One turn moves every row onto another: examples first, then more rows asked:
Q910: [ 18  30 -22 -11   7 -30  -1  24   0  -3  19  -8   9  -2  15  10  13   3
  29   2 -18 -27   7 -19  -2  -7 -29 -15 -22 -29  23   4 -43  10  14  12
 -16  40  -3  34  19 -46  10   2  -2  14   5]
Q194: [  4 -46  17  21 -12  -4  14 -20 -18  17 -29   5  29   9  14  17  19  -3
 -21   0   8  28 -27 -23   1   4   5  25 -19   7 -12  15 -16 -42  33 -22
  36 -45 -28  28 -31  30  16  19 -25 -10  15]
Q552: [ 19  38 -19   5  10 -36  -6  26   2  13  21  -6 -10   0  13   7  13  -1
  20 -20 -24 -22  32 -29   1  11 -26 -21  -4 -35  19   8 -42  -3  23   9
 -22  31  -5  31   8 -20 -11 -11 -12  10  -2]
Q621: [-37 -28  11  20 -29  14 -19 -23  10   0 -30  17  14  -8  24   9  -1   5
 -35 -12  15  -2 -29 -19 -15 -14  40  17  -3 -43  28   2   1 -21  16 -13
  26 -59  -5   6 -31   4  17  15 -11 -23  -2]
Q694: [  8  23 -15   4   4 -38   5  23  -4   2  23   4   4   9  22   6  11  16
  31   7  -8 -17   1 -13   8  -3 -40  -7  -9 -32  16   9 -35  16  16  25
  -4  40 -16  23   6 -51  -3   6  22   6  -2]
Q257: [-22 -37  18  -2 -11   8  -1 -14   2 -21  -7   9  15  -7  43  17  21 -32
 -30 -14   5  -7 -35 -10  -4 -35  25 -21 -26 -13  11  10  -3 -45 -21 -11
  14 -64  18  14 -25   0  29  -1  12 -13   5]
Q498: [ 13  33 -15  -1   3 -36  -6  25   1  10  19  -4 -16  10  10   9   8   0
  27 -20 -25 -11  27 -22 -11   9 -26 -14 -11 -32  27  11 -40  -1  25  20
 -20  38  -9  24   8 -22  -5  -5 -15   7  -4]
Q308: [-32 -15   1  12  -6   6  -4 -19  25 -30 -12   7  -7 -14  22  -9  -1  14
 -12  22  17  20 -21 -15  22  14  19  -6  -9   3  12   3  14 -14  25  -3
  24 -53 -33   1 -65  33  37  40  -6  12  -6]
Q874: [-24 -13  -4   3  -1  11  -5 -22  30 -46  -1   5   5 -20  29  -6   7   3
   0  32   7  16 -25  -3  19  -4  18 -17 -23  12  -3   2  13 -12  11   0
  22 -49 -19   6 -50  28  49  41   5  13   4]
Q113: [-16 -10  -4 -13   3  11  -2  -8  30 -41  -6 -11   2 -25  19   0   8 -13
 -10  18   4   8 -17 -21  13  -2  28 -28 -33  17   9   3   5 -26   4 -14
  13 -53 -12  13 -55  36  52  28 -18  20   8]
Q587: [  7  24  -8  14   2 -30   2  27 -10  15  20   5 -15   6  11   4  11  15
  25 -10 -13 -17  13 -21  14  15 -36   0   1 -40  32   4 -33   0  23  20
 -11  34 -28  20  -4 -40 -18   4   4   6 -16]
Q132: [-27 -31  15  20 -22  17 -17 -33   9 -19  -8  24  19  -8  38   6  11  -9
 -17   0   5   2 -31  13  -9 -24  30   2  -6 -37  10  -4   6 -33  -8   0
  23 -73   9   5 -20  -4  19  17  13 -20  -9]
Q825: [-31 -43 -21  23 -19  -1  14 -38  -5  -9 -27 -17  46 -11  12  27 -16  -4
 -14 -20   2  13   2 -20 -11  -7   7 -21   3  10  19   5  -2 -21  -7  -7
  40 -61 -47  -4 -23  24  27  21 -13   3  13]
Q885: [ 19 -40  14  15  -9  14   0 -30  -5  -7  -8   2  39   3  17  16  33 -25
  -1  16 -16  21 -16   4  -6  -8  13  12 -26  10 -25  -1 -14 -51  15 -20
  24 -60 -11  39  -7  23  27  20 -23  -2  16]
Q150: [-33 -31  12  -5 -11   3  -4  -7   6   1 -29   2  10 -10  31  22   6 -16
 -49 -27  16  -6 -36 -37  -7 -26  32  -3 -17 -22  27  13  -8 -39   3 -27
  17 -50  10  11 -38  10  25   0 -14 -17   9]
Q706: [-25 -39 -22  24 -22   7   9 -42   2 -12 -19 -15  46 -12  10  22 -13 -10
  -1 -13  -5  11   6  -7 -12  -6  14 -19   5   9  12  -3   0 -20 -12  -2
  37 -68 -44  -2 -14  19  28  24 -13   3  10]
Q558: [  7 -45  10  26 -18  10   4 -33  -8   1 -25   9  44   7  16   9  19   1
  -8  22  -2  27 -27   0  -9  -3  12  31 -17   1 -22   2 -11 -31  29 -13
  40 -48 -21  28 -14  18  28  30 -21 -10  17]
Q364: [-20 -43 -19  23 -13   1  16 -32  -5 -10 -20 -20  41 -14  13  27  -9 -16
 -13 -29   0  12   3 -23  -8  -5   3 -34   4  17  15  10  -1 -32 -20  -6
  33 -68 -43  -3 -26  23  27  15 -13   6  11]
Q683: [  2  30 -20   5   3 -46  -4  26  -1   0  16   2   0  10  22   6  10   9
  32  -4 -17  -4  10 -14  -6   0 -40 -13 -10 -33  11  13 -38  12  23  33
 -13  46 -17  15  16 -32  -5   1  12  -2   1]
Q940: [ 17  39 -26   0   5 -36  -8  20  10   3  23  -4   9   1  18   3  13   2
  27  -3 -25 -22  18 -16  -5  -6 -28 -24 -14 -32   5   4 -43   9  21  14
 -18  35  -2  38  21 -30   0  -3  -3   7  10]
Q58: [-26 -12   2  -1  -3  10  -1  -9  24 -24 -12  -5 -14 -19  14   1   1  -5
 -18   7   9  13 -12 -32  18  16  27 -15 -19   8  20   6   8 -24  19 -15
  12 -52 -26   8 -66  45  40  30 -27  15  -2]
Q886: [  9  35 -20  -6   1 -41  -7  26   4  -2  18  -5   3   8  18   7   9  -2
  29  -7 -25 -13  15 -16 -14  -2 -28 -22 -18 -31  16   9 -42   9  21  23
 -20  40  -3  23  20 -29   5  -2  -6   7   9]
Q781: [  8  30 -22  14   7 -43  -3  17   4   8  17   7   7   6  27   2   5  18
  26   1 -11 -15   3 -14   6   0 -36 -12  -3 -35   2  10 -36  17  25  23
  -6  40 -12  26  13 -32  -8   1  19   3   3]
Q528: [ 19  33 -20  -3   4 -28  -2  28  -3   8  19  -7 -11   2   3   7  14   0
  19 -14 -21 -27  23 -30   1  13 -25  -7  -9 -34  40   3 -40  -4  22   8
 -21  28 -10  34   5 -38  -9   0 -16  15  -7]
Q97: [ 18 -46  19  14  -5   7  11 -16 -14   8 -13  -1  24   7  17  21  30 -26
 -15  -4  -7  22 -16 -18  -1   4   8   7 -24  12 -13  13 -17 -61  15 -27
  25 -55 -16  38 -28  33  17  11 -31   1  12]
Q755: [  2  31 -10  14   1 -45  -4  26  -4  14  17   4 -13  13  19   5   6  10
  30 -14 -19  -5  24 -18  -2  13 -34 -12  -4 -38  22  15 -37   2  27  30
 -17  39 -21  12   5 -26 -14  -2   3   1 -14]
Q935: [  7  30 -12  21   4 -41  -3  25  -2  21  18   1 -11   6  20   6   6  15
  20 -16 -14 -16  15 -25   6  15 -36 -12   2 -35  13  14 -38   4  28  16
 -13  39 -21  23  -3 -25 -22  -7   6   3  -9]
Q738: [-18 -39 -24  21 -19   8  13 -38   0 -17 -13 -20  43 -13   9  25  -9 -20
  -2 -19  -9  10   8  -9  -8  -7   9 -32  -1  14  12   0   0 -32 -26  -2
  27 -75 -37  -2 -19  18  27  18  -9   7   7]

Q558 moves to Q194
Q364 moves to Q738
Q694 moves to Q587
Now these:
Q935 moves to Q552
Q58 moves to Q113
Q257 moves to Q132
Q683 moves to Q755

One turn moves every row onto another: examples first, then more rows asked:
Q752: [  9 -27 -10 -70  13  -6  22  13  -2  17 -23  11  15 -23   0   3]
Q872: [-21 -20  14 -56  10  15  28  -4   6  26  -2  26   6  -4 -25  38]
Q602: [ 13 -39   6 -52   8 -11   3   4 -14  30 -49   6  32  15   4 -10]
Q664: [ -4 -13  18 -73   4  11 -21   8  10  25  13 -32  -2 -15 -12   6]
Q172: [ 27  25  -8 -16 -22  25 -32  13  -3   2 -29  22  49  -4   5  46]
Q898: [-31 -38  19 -50  17  16   2   4  -3  25 -23   2   6   9 -50  35]
Q603: [-36 -11  -6 -67   5  19 -21 -11  23  21 -11 -20  16  -1   6   7]
Q362: [  0 -39  13 -80  15  -4  -1  21  11  -3  -2  -2 -10 -24 -20  16]
Q745: [ 36  -4  22 -39 -12  25 -41  24  15 -42 -28 -17  20  13   0  48]
Q426: [ -3 -14 -14 -76  -6  -9  -4  -9  -3  25 -10  37  10 -16 -19  28]
Q891: [-33   7  -8 -58   9  -5 -30  -5 -14   8   7   8  12 -17 -35  18]
Q280: [-26   3 -15 -46  27   5  10   4 -17  16 -18  -3  32 -17  -8  -3]
Q72: [ 31 -16  24 -17 -19  -1 -38  48  12 -17 -42  -9  27   3   3  51]
Q74: [-10   1  -7 -71 -11   6 -29 -17   5  38   7  -3  13 -11  -9  12]
Q129: [-38 -36  -1 -68  17  12   4   1  24  -7 -18  13   3  -4  -6  25]
Q992: [ 29  10   7 -19 -35  -4 -36  18  -3  -6 -38  17  41  12  23  33]
Q687: [-19  -4  20 -54   5  27   6  -7   5  46   7 -19  13  -1 -10  15]
Q50: [ 39  -7  16 -13 -25  -3 -26  41  -2   0 -47   4  41   2   6  50]
Q774: [-31 -51  -1 -63  26   7 -10  12   5   2 -43  -9  10   1 -29  12]
Q596: [ 30  15  30 -24 -22  35 -16   7   0 -10 -20   9  32  23 -12  64]
Q398: [-30 -52  12 -57   7  -4 -31  -4  13   0 -42   5  13  30  -4  10]
Q808: [  9  -6  30  -3 -24  16 -27  32  13  -2 -37   7  32  18  -6  71]
Q313: [-12 -35  45 -35  10  13  15  -1  -8  35 -22   6  13  32 -22  24]
Q145: [ -5  -9  -5 -63   9  11   2  -1   5  38 -14 -23  24 -13  11  -7]
Q146: [  8 -19  25 -12 -18  12 -34  42  20 -19 -44  -7  31  13   6  61]
Q476: [-41  -6 -17 -61  23   0 -21   4  -4  -6 -16  -6  21 -17 -12   0]
Q161: [ 23  -2  14  -9 -34   3 -33  27   4   5 -44  17  38  14   0  64]
Q547: [ 12  -9  33 -25 -22   6 -50  32  18 -35 -21  -7  16  16  14  43]
Q956: [ 52  12   8 -20 -10  19 -24  40  -6  -7 -25  -6  37 -19   6  32]
Q201: [ 17 -46  43 -63   5 -14 -23  19 -10  14 -12 -12  -5  11 -27   9]
Q761: [ 59   3  16 -34 -10  23 -13  29  -2 -23 -34 -16  37   5  10  35]
Q607: [-22 -24 -10 -60  -2   1 -16  -8 -15  34 -35  24  18   5 -47  25]
Q789: [ 42  17   0 -34 -28  19 -32   6  -3 -17 -37  13  44  14   5  45]
Q377: [  8 -28  -5 -59  10  -5  12  10 -23  36 -41   7  23  -8 -31   7]
Q16: [ -6  -1  31  -3 -17  25 -17  21  15 -17 -36   2  36  28  20  46]
Q766: [ 20  14  38 -10 -35  13 -27  17  -4   2 -13  16  24  21  -1  57]
Q899: [-11  -1  11 -59  20  -3 -12  17 -22   9  13 -11   3 -26 -34   7]
Q980: [ 41  -2  37 -16 -17   4 -16  41  -2 -14 -27 -13  27   5  22  29]
Q813: [  2 -25  14 -61 -17 -19 -40 -15 -13  30 -20  30  11  20 -28  20]
Q797: [  6 -42   4 -74  12 -12 -20  23 -13  10 -30  -7   1 -15 -41   7]
Q118: [  7  17  20  -6 -18  44 -30  14   6  -5  -9  13  30   5 -13  67]
Q159: [ 10   2  18 -22  -9  41 -21   9  17 -32 -36  -7  36  26   6  54]
Q595: [-29   0  16 -41  31  15  16  11 -16  16   5 -14  17 -13 -26  14]
Q99: [ 26  -3  11 -30  -5  23 -50  41  17 -36 -22 -17  23 -15   5  37]
Q488: [ -4   0  19  -9   1  47 -27  30  24 -29 -26 -12  32   4   6  49]

Q761 moves to Q789
Q687 moves to Q603
Q752 moves to Q426
Now these:
Q813 moves to Q313
Q980 moves to Q992
Q50 moves to Q161
Q797 moves to Q377
Q99 moves to Q956
Q280 moves to Q891

